Each path below is one point turned by a fixed rotation once a step. After each direction that follows a path, write how fast that rotation turns it, in degrees each step (0 if it stays still).
Each turn is a multiple of 5 degrees from 10 to 175, or 0.
Each row of a path follows its step; steps can be skipped.
Path 1:
step 0: [ 11  -5 -40  48  -8  12  -5 -20  25  14 -34 -24  11  10  28 -15 -10 -13
 -10  -6   5 -24   0   6   9 -25]
step 1: [-35   5  17  12 -16 -29  -8  17  23  -3  26  -9  -7   4   1  40   7 -17
  16  22  -6  -6 -13 -12  39  36]
step 2: [ 21   7  33 -21  22  20 -15  30 -11   6 -15  12  -6 -28 -17  -2  28 -15
 -25  12  16 -20  47   4  -3  -8]
step 3: [ -8 -25  12  24   0   0  18  15   1 -11 -42  -6 -13  19  46  14 -12   4
   7 -11 -20  23  -5  -8 -48 -23]
step 4: [-34 -14 -11   2 -30   2 -12  21 -18  -4  33  17   2 -12 -27  -8 -30 -16
  45 -26  -1  15   2  32  18   6]
step 5: [ 15  14   8 -15  17 -19  12  14  -3   3   0 -16  11  13 -40 -21  -2  18
 -30   6  44 -25 -14  19 -39  19]
step 6: [  6  30 -10 -13   4  16  11 -30   3 -18  17 -26  -5  -8  23  -3  -6   8
  17 -20 -25  18  12 -56 -32   1]
step 7: [ 14  13  -3  -1 -45   8   7 -27  12  28  31  35   5  24  -3 -10  16  -6
   0   1 -19   4  -5  37  25 -33]
step 8: [ 11 -21   3  -1  29  -2  -9 -10  14 -25 -14  27  34   8  -3  -7 -15   5
  -8  51  14 -14 -32 -16  16  30]
step 9: [-18  19 -17   3  39  11   6  -4 -23   1  -5 -20 -35 -42  13   8   0  19
 -30  -9 -46  -8   5  -2  27   2]
step 10: [ 17 -14 -15  28  -2 -32 -21  19  17  42   1  20  -7  16  23   5  30  19
   6 -22  26  19  16  -4  16 -25]
Speeds:
[ -3  -2   4  -5   2 -11 -11  18 -12   2  -5   4  -3 -15  11   4   2 -11
   4 -11   7   3 -12   5 -12  -6] | 45
[  4  -3  11  -2   4   1  -5  -4  -4  -5   3 -11   3  -9  -9  11  -3  -1
  19  -4 -21   8  -8  -9   5   9] | 145
[ -2   2  12   6 -20 -19   4   0  -4  -9  -2  10  -4  -6  -6 -10   2   6
  -3 -10  -1  -4   3 -11  12  -5] | 125
[  8   2 -17   0   3  -1   7   1  -3 -17 -11  -4 -13   6  10  -4   3  -5
   4 -11 -14 -17   0  -2  -5   3] | 120
Path 2:
step 0: [ -2  29  16  10  -9  33 -32   2 -27  -3   9  10  30   8   0 -36 -29 -17
  12  20 -13  11 -30 -29 -17 -27]
step 1: [-13  13  10  -2  13 -18  -8 -16  10  39 -20  16   7 -28 -20 -10   9  26
  46 -30  12 -15 -19  30  28 -13]
step 2: [-25  -7  -4  -2 -31  13  -5 -12  13   8  -9  19   2 -26  36  -1 -22 -16
 -25  -5 -45 -33  39  22  -3  13]
step 3: [  7  -3   8  35 -18  -8  24  -5 -27   1   9 -25  -9  28   6  24 -20   4
  23  41  10 -30  -5  25 -16 -35]
step 4: [  2  12 -18  -9  20  47   6 -15 -25  23 -44   4  13  13  -4 -13  15 -38
  30   6 -14   0  -5 -34   9  -4]
step 5: [-12  28  30 -32 -30  19  32   8  35  37  24  15 -12  12 -17  -4   1  11
   8 -18  -2  -7 -15  22  23  -1]
step 6: [-19 -12 -13  14 -31  33 -21 -10  -1 -33  16  17  46  -6  25 -22  21  18
  -5  15 -16 -11   7  31  -7 -24]
step 7: [ 26 -14   7  11   7 -37   2   4 -42  11   6 -13   9  22  18  -9  -8 -10
  37 -14   5 -38   5  18  46  -3]
step 8: [-23   5  13   8 -19  10 -11 -17  20  21 -33 -27 -14  15  23  -6   6 -55
 -18 -10 -40   8 -20 -18   9 -12]
step 9: [ -7   3  20   1 -32  17  17  -6 -26  15  24  -5 -40  -4 -34 -13  20  17
  30   2 -12  22   5  36 -22 -24]
step 10: [-18 -22 -17 -21  36  32   1  18 -15  -7   5  18  18  -9  37 -22  -7  27
  25   8 -47 -13 -13 -10   6 -12]
Speeds:
[  5 -16  13  -1   2  -5 -17   8  -3  -4   5 -10  -9   2   1 -14   6   1
  -2  -8 -12  14  -5   3   6  -4] | 35
[ -3  -7   4 -16   0  17  12   7  -4   9   2  -2  -1   0  -7  -9   1  12
  -4  12   7   7  -4 -17   1  -8] | 70
[ -1   4  -2  -7   1   3   5   4   9  11  13 -13   3   0   2   3 -17 -10
 -22  -3 -10  -3  -8   6   3   6] | 125
[ -4  -8  13 -18 -19   0   2  -6  15  -3 -16   1  -4  -5  -2  10   0  -6
   0  -6   2   7   4   3   4   6] | 110
[  0 -14   2   6   3  -5  12   1   7  -2   5  16   5  -5 -16  -2  -3 -17
   2  -1  -9  -4   3  -2   3 -19] | 0
Path 3:
step 0: [  0   0 -31  -4  -8  11  -7 -17  38  -1 -20   0  38  -3 -23  27   8  30
  -7   7  10  -1 -16 -38   1  -7]
step 1: [-32 -28 -16   8   5  14  19 -18  -9 -15  24 -11  13 -12  -8 -27 -11   6
  18 -18   7  -8 -25 -30   1 -35]
step 2: [  0   0  12  -8   7 -27 -18  12  20  -1  -1 -26 -21   4   4 -10  35  12
  42   8  17  -9 -21 -27 -11 -27]
step 3: [-22  16   9   2  11  14  10 -28  14   3   8  17 -33 -13   0 -26   8   7
  21  38   3  -3 -28  13 -25  18]
step 4: [-28  26  17 -10 -21  -9 -11   6   1   7 -23 -13  28 -20  -2   0  -7  17
  48  10 -10   2   1   3  10  37]
step 5: [-18  -4 -10 -18   2  35   2 -10  43  -9 -21   9  32   7  -9   2 -13   2
  -1  10  36   8 -17   3  24  14]
step 6: [  4 -13 -13   2  12  21   6   1 -20 -25  -4 -10  34  -4  15 -43 -12  -8
  30  -2  13  -8   6 -42  13  -5]
step 7: [  1   1  -9  11 -17  14 -24   6  42  -1  -1   8  -5  25  18 -20  28   9
  19  13  15 -20  12 -17 -11 -41]
step 8: [ -4  23   1   3  15  20  26  -9  10  10  39  11   2 -10   0 -10  13   3
  23  25 -31 -35  -9 -18 -25   7]
step 9: [-41  -8  -9 -18 -27  -7  -5   2  17   6 -28  -8   7  -7 -17  19  32  20
  23 -11 -20 -23  -5  -9 -15  23]
step 10: [-25 -15  32 -10  23  28  29 -20  35 -11  -4 -13  14 -12  -6   0 -12   3
   0 -21  23   2 -25  -6 -11  14]
Speeds:
[  5   6  -3  -3   7 -17   2   0 -12  -3  -5   5  -4   8   6  10  -9 -11
 -17  -8 -10   4   5  15  -1  -9] | 0
[-13  11  10 -17 -10   2   9   7  -7   8  -3  -3  -2   1  11  -3  11   2
 -13   2   1   4  -5   0 -11  13] | 65
[ 12  -1   3  -2 -12  -1  -6   2 -10  -4 -14 -20   3  -3   8   5   8   2
   4   4 -12 -15  -8   2  13  -3] | 155
[  6  -2  -7  -7  -2  10  -2  -3  -2   9   4   9  16  10  14  -3   2  -1
  -6   7   1 -10  23  -5   8   0] | 45
Path 4:
step 0: [-28  -7  -3  10   5   7 -19 -18  35   4 -11 -60  11  27  -6   2 -33  34
  16  16  16  28 -22   1  -9   3]
step 1: [  3   2 -25 -16  -3  24  35  18  35  11  19 -25  15   3 -19 -24  13  15
  22  42  36  -3   1  22   9  30]
step 2: [-22   0   3 -35   5  10 -29  13 -17   0 -14  -2 -14  13  -1   3  42   4
  49  33  32 -26  11  -1  36   4]
step 3: [-12  13 -19  10 -32  15 -22   3 -32   5 -18 -31  -7 -24 -10  39 -22  11
  32   3  20 -25  39 -15 -16  12]
step 4: [ 36  15  11 -16  16  45 -17  27 -20  -6   3 -25  20  30 -22  18 -25  -1
 -19   6  28  14  35  -8 -26  -2]
step 5: [-10 -27  -3 -48 -10  12 -34  -8   9 -26  16  12 -17  25 -12  -9 -30  29
  -1  20  33  29 -17  -2 -29   9]
step 6: [  8  -1  -7  -7  23  -6 -11 -36   7  -8  41  -6   0 -33 -50   0  14  44
  18  21  17 -12   4  10 -11  31]
step 7: [  3  28 -27  -8  16 -15 -38  -4 -17 -13  -1 -44  18  27 -18 -13  14  36
  -3   4   9 -26   2  -9  49   9]
step 8: [ -8  -8 -42   7 -35   0  11  12   5 -14  -5  -6 -20  31 -16 -12 -23  10
   1   8  19 -16  59 -26  22  24]
step 9: [-20 -17  45  10  19  14  -4   3 -11  -2 -12  -9 -28  26 -49   8  12 -10
  -3  12  27  19  50   0  -5  16]
step 10: [-33  14  14 -16 -30   3 -21  -4  -6 -16 -35 -30   3  11 -37  13 -13  25
   0  -8  11  28 -16  37 -22  29]
Speeds:
[  4 -11  -9  10   9  12   2  12   5   0   0  -9  -6  10   5   7  -5   8
  -1  -9 -12   6   7 -20  -2  -4] | 85
[ -4   5  -6   0  11 -10  -2 -20  11   5   4   2  -2   1   1  -8  -5  11
 -21  10  -3  -1  10  -5   6  -6] | 45
[  0  -2 -13  17   3  -1  -4   4   3  -2   8   3   9  -2   0 -17   9   4
  14  11   0  -8 -12  -6  13   3] | 65
[ -7  -3 -19   5 -23  -4   8  -4   6   0   0   2  -6 -14   2   1 -16   5
   3  -1  -1  -2   0   0 -10   9] | 145
[  7  -5  -8 -11   3   4  -8   4   0   7   4 -10   2 -10  15   9   1  -5
   2  22   8  -7  -1  -3 -12 -12] | 25
[  3  14  -5  11   2   1  -1   3  -9   8  -6 -25  14  -8  -6   0  -5   2
 -13  -5  -1   2 -10   7  -1   3] | 110
Path 5:
step 0: [ 10  27  -5  21  23 -47 -15   8 -26 -22   9  17 -32 -29  -9  -5 -10   0
 -15 -43  19 -19 -17  -1  16  13]
step 1: [ -7 -16 -18   2 -16  -2 -25  13  23  33   5  -6 -36   5  -4  41  28 -21
   3   2   4  10 -18  42  31 -19]
step 2: [ -1 -24 -19  10  20 -19 -32 -50   7  17  -7 -17  18  21  38 -15   0   6
  -9 -25  -4  24 -30 -25  -4   7]
step 3: [-23  11   7   2   2  34 -11   9  -5  -4  33   5 -16   8 -13 -18  -3  45
  11   2  19  20 -29  22  11  55]
step 4: [  1  25  10  34  29 -45 -12   7  42  18  20  24   2 -22  -4  19  14  16
 -12   6 -16   4  31 -11  13  17]
step 5: [ 15 -12 -12 -16 -27 -26 -13  25 -43  18  28 -31 -21   2  23  15  13  14
   7 -36 -22  18  18   2  18   5]
step 6: [ 16  -8 -27  26   6  15 -16   1  28  -1   8   0   3  23  -3 -14 -25 -52
 -19 -33 -11   0 -19   1  32  36]
step 7: [  6 -10   1  14  36   4 -10 -16 -13  26  23 -17  -5  13  -3  56 -36  25
  -1  31   2  10 -29  15  -9  10]
step 8: [-23  22  -9  31   7  -3 -30   5  -2 -19 -19  18  -7 -35  39   1  -8  38
  17 -19 -13  -8 -16 -17  37   6]
step 9: [-12  14  15   4 -23  12 -24  -5   2   4  48  -6 -23  10 -30  27  40  -5
 -24 -10   5  22  -2 -22  36 -16]
step 10: [ 18  -6   8  23 -13 -60  -4 -17   5  12   3  15  13  33  -7   9  -2  -1
  15 -50  -8   0 -34   8 -12  23]
Speeds:
[ -4  -7  -6   0  -5 -13   0   4   7   2  14   9   6  12  15   5  -3   8
   0  11 -10 -13  -3   4 -10 -13] | 125
[ 18  10   7   0  -8 -15  -1  19  -9   4   2   4   1   5 -12  -3  10  -6
  -8  -9  -7  -8   5   1  -4   2] | 70
[  3   8   5   8  -5   7  -5  -4 -11 -10  -6   3  -1   2  -5  18  -9  -5
   0  -1  -2 -11 -16  -8   8 -17] | 40
[-15  -1  -3 -16  -2  10  -4  16   0   0   3  16   5 -12   0  -4  -5  -4
   5 -15  -5  -6 -10   6   3   4] | 140
[ -3 -13  17  -7   4   4  -2   7  -3 -20 -12   5  -1   6   0  -6   0 -10
   5   7  -1   1  12   1 -13 -10] | 0
[-18   0  -7  10  -5 -13  -4  -1  -6 -10  10 -11   2 -18 -12   0   6  -4
   5   1  -3  -3  10   4   1  -7] | 85
[  1   5   1   5   8   5   5 -10  -3  -6  12  -5   9  10 -11  -8  -3  -6
  11   0 -11  -2 -15   5 -16  12] | 95
Path 6:
step 0: [  6  16  64 -22  29  49  12  14   8  25  -7 -29  -4  23 -22  -6  -2  -7
 -24  -9  -6  -1   4 -45  20 -29]
step 1: [  1  34  34  25  18 -45  -8  -7   0   8  23 -12   2  47   9 -30  32  -4
  -1 -32 -36  -9  -5 -30 -34  18]
step 2: [ 22   2  -9  11   0   3  25 -47 -30 -11  21 -37  43   8 -20  16  17  19
 -51   4 -43   5 -26  -1   8 -16]
step 3: [ 10 -21 -23  -5 -15 -25  17 -29  -6   7 -40 -37  10   1  24 -31 -31 -24
 -25 -39 -35 -13  49   0  -2  14]
step 4: [-12 -13 -10   1  19  -7   6   3 -36  16 -83 -13   3  18 -10   2  58 -11
 -22   3  11  22   0  15  16 -12]
step 5: [ -4 -26  22 -19  27 -14  11  12  14  29 -12   3   2  -1 -15 -73  15   4
  -4  51 -32 -32   7  23  15   9]
step 6: [-27  19  -9  -4  28  -3 -20  -2 -15  20  -2  28  58  18 -20   4  -4 -13
 -26  15   7 -19  -1  49 -56   9]
step 7: [  1 -32 -44 -23 -22  -8 -36 -27   0 -10  -5 -25  27 -21  -7 -16   8  55
   7  37  12 -26  11 -14 -38   7]
step 8: [-22  -7 -36 -72  43  20  -2 -22   6  -6 -15  -6 -17  10   3   0 -33  -4
   4  -8  27   9  17  11 -14 -42]
step 9: [-10 -34  12   2  21  -5   1 -17   5 -41 -26  35 -25  37   9 -16  31  24
  68   0  13  -2  10   7 -21   6]
step 10: [ 26 -18  -3 -20   3  39  16   6 -11 -47  25  43  -2  15 -30 -21 -10 -27
   5  30  -4 -13 -52  11  -6 -25]
Speeds:
[-10  -4  -8   5   0   0   2  20 -17   1   1  -3  -1  -2  16   3   3   0
 -10   6  -7 -12   6  11  11   5] | 40
[ 11  13   7  -2  -2  -1 -15  12   0  11  14  -6   8   4  -8   5   7  -7
   4  11  -6 -14   1  -1 -11  -5] | 70
[ -2   5  -2  -7  -1   0  -9  -1   9  -4   6   1 -16   1  -2 -16 -17 -16
 -17  -6  -2 -10   3   4   2  -4] | 145
[ -7  12  -8 -19   3   4  -4  10   2   7 -18 -10 -11  -4   1   2   7   2
   7  -5  -1  -2  -3 -17   5   2] | 90
[  2  -6  10   2 -11   4   0  -9  12   0  -2 -13 -13  -1  14  -4   6   4
   7   8  -5  -7   5   5 -10  20] | 175
Path 7:
step 0: [ -3 -19 -12   5  -5  -7 -23 -20  24  -1 -26   2  35  14  10   8   8   4
 -16 -16 -22  38  24 -26 -47 -34]
step 1: [ 10 -31   7 -20 -33   3 -31  37 -34  29  23  13  31  -3  11 -24  -4  -6
 -26  -9   1   7   2   5 -36  -5]
step 2: [  0 -37  27  10  -6   5 -33  -8 -10  28 -38  13  10  -5  10  28   7  15
  20  -4  25   2 -24  49 -11 -16]
step 3: [ -3 -11 -19  14  13  32 -12  -8  13  37 -16  36  23   1   5  12  17  -8
  11 -33 -33  37  23  -7   7 -28]
step 4: [ 22 -14  16 -29   6  32 -17  16 -26  56  -3  -4  18  -3 -27 -24  24 -12
 -22   7 -16   9  -9 -10 -10  27]
step 5: [ 14 -45  12   9  33 -11   4 -47  -1  46 -23 -25  26  17   5  10   4  17
  -3  12  15  -8 -21  19  -6  -5]
step 6: [-26 -34 -23  26  12   0  18   0  -9  45  29  -3   5  22  22   5  -6 -29
  -6 -29 -33  31   7   9  15  -8]
step 7: [  3   0  39  -7   1  -5  15  42 -21  38 -23 -25  -9  -1  -7   0  26 -37
 -13  12 -12  29  -7  29  11  23]
step 8: [ -5 -11  11  22  29 -15  31 -22  29  23 -56 -17   9  -3  22 -31  21   8
 -23   8  12  16   0   8  -6 -20]
step 9: [-21 -12 -27   6   2 -11  13   7 -13  28  17 -14 -22   0  25 -34  -1   8
 -29 -27 -30  37 -15 -16 -40   1]
step 10: [ 31   8  36 -11  -2 -24  15  33 -43  20  -9 -22  -8   2  20  14 -11  12
  -2   5  11  37 -20  26 -29  -3]
Speeds:
[ -4   5  14   2   4   5  -1   8  17   0 -10  16  -6 -10  -3   0   7 -14
  10   2   0  13  -2  -6  13   0] | 85
[  5  -9   9   5  13 -15  -2  -5   5  -1  10  12   5  -3  -2  -5  -6   2
  -6   8  -4  -1 -11 -17 -15   9] | 85
[ -1  -3   2   3 -12 -18  -4   8  -3  -9 -10   9  -4 -14   9 -13   8  10
  -3  -7 -10   0   3  10  -6  -6] | 45
[  7   6   8  14  -5   8  -1 -14 -14 -14   4   3  -3   8  -8   1   0  -8
  -9  -5 -14  14  -6   1   0  -7] | 115
[ 11   1 -17  -6   2   2  -2  12   9  -7  -6   2   4  17   7  -4  -4  -6
  10   5 -18   3 -11   6  -5   5] | 120
[  5  -8  13  -3  -2  -2   9 -13   5  -3 -16   7  -6  14   0   9  -4  15
   4  14   1   3  10   8  -2   4] | 130
